In the rows, 128 means zero.
Each path is a new rotation, seen through one point. The rows after it are directions, each followed by how far the rotation turns it, in degrees a step (0 if it stays put).
Each turn is a multiple of 5 degrees from 10 to 175, or 0.
Each row of a path follows its step; steps can be skipped.

step 5: [135 136 128 117 125 135 137 118 121 128 109 125 139 120 130 122 138 135
 130 131 113 125 126 134 122 116 119 113 129 113 127 127 118 109 135 129
 126 131 119 122 126 124 123 138 140 118 108 130 133 120 126 127 127 118
 138 117 124 127 147 139 125 126 136 140 128 122 123 137 117 127]
step 7: [140 131 124 126 128 122 115 134 134 146 117 129 135 141 130 120 123 138
 118 137 111 114 129 139 128 123 132 136 119 127 140 119 129 126 125 135
 132 111 115 138 121 122 127 120 140 121 130 130 113 112 120 117 126 127
 114 122 131 123 136 116 137 120 136 130 123 136 123 135 124 119]
step 10: [147 138 137 110 120 127 126 140 123 142 116 135 126 136 144 125 124 126
 126 139 128 135 135 132 130 119 135 130 119 114 134 122 120 126 137 113
 130 137 110 121 140 130 128 138 131 123 123 136 123 122 146 131 116 134
 127 135 122 126 138 133 129 131 132 134 110 130 128 140 129 126]
step 12: [138 136 138 132 122 121 108 125 130 138 116 116 133 115 138 122 130 136
 132 134 114 125 117 132 131 132 116 124 135 124 138 138 127 128 135 139
 128 128 129 132 140 125 130 122 119 130 118 139 123 123 146 110 134 108
 118 124 128 128 127 118 139 124 142 131 120 139 129 124 119 133]
step 17: [138 135 135 130 124 122 135 138 124 114 111 125 137 118 128 132 123 131
 124 119 124 137 121 151 121 131 127 129 137 131 140 132 123 143 134 118
 130 138 124 125 132 119 117 127 117 118 111 140 127 125 130 134 125 123
 120 126 126 118 136 139 137 112 138 120 124 140 119 114 122 134]
step 18: [143 145 120 121 142 121 122 131 145 137 110 115 131 142 120 131 116 143
 128 128 132 122 137 145 124 146 122 115 138 135 122 131 130 129 125 132
 128 120 127 143 129 119 125 134 127 131 124 127 118 127 127 120 127 118
 110 134 128 133 134 124 136 119 131 117 130 129 125 119 125 127]
step 22: [138 127 124 121 135 113 138 128 126 139 125 111 133 129 133 128 132 126
 139 136 126 135 107 139 109 134 127 115 132 128 132 122 119 140 126 121
 134 133 107 126 125 135 121 126 130 106 118 119 119 137 129 137 126 130
 130 126 131 127 146 128 119 133 138 118 132 137 128 128 128 122]
step 28: [141 128 131 128 130 119 132 146 132 124 128 131 142 129 142 127 128 132
 131 147 109 134 121 144 132 120 140 128 133 134 142 122 130 145 134 136
 122 127 121 131 132 136 130 126 119 121 127 136 126 116 130 127 129 131
 122 117 136 116 150 134 125 130 115 122 121 135 128 128 112 136]
Speeds:
[130 126 132 129 126 127 129 130 128 131 126 126 130 126 132 131 128 129
 128 127 125 125 126 129 131 131 134 129 126 129 127 128 129 127 132 128
 129 127 131 123 127 129 128 130 128 132 131 129 127 128 130 129 128 126
 129 129 130 128 128 127 127 129 127 129 130 127 128 129 129 126]
20
[129 130 126 128 128 129 128 129 128 127 131 129 131 126 127 128 132 131
 128 128 132 124 129 132 130 129 129 128 128 127 128 129 127 125 129 131
 124 126 125 127 127 128 127 128 129 128 128 133 132 126 129 123 127 129
 127 127 124 129 127 127 128 130 128 128 129 130 129 132 128 129]
160
[127 127 130 127 128 127 127 128 132 125 129 131 128 126 129 131 133 129
 126 131 128 131 130 124 132 127 128 130 128 129 130 127 127 131 128 130
 128 132 128 129 129 131 129 131 128 128 130 127 125 126 133 125 128 127
 125 127 127 130 127 129 131 128 130 129 125 128 129 129 127 128]
20
[129 130 124 127 128 127 126 127 127 129 128 129 126 131 132 133 128 131
 129 127 129 128 128 126 127 132 127 132 127 127 127 132 128 128 126 131
 130 126 128 127 128 124 129 125 125 130 128 127 130 130 129 127 127 124
 125 130 127 127 125 129 129 127 127 131 127 128 128 126 125 128]
125
[127 128 125 128 129 127 128 123 126 133 126 131 130 124 126 129 129 129
 129 127 133 127 126 127 128 131 126 127 131 125 129 124 129 130 131 127
 129 130 131 129 127 126 126 130 128 127 131 130 130 127 128 127 129 129
 127 130 131 126 129 131 126 126 130 129 126 128 125 128 127 129]
85
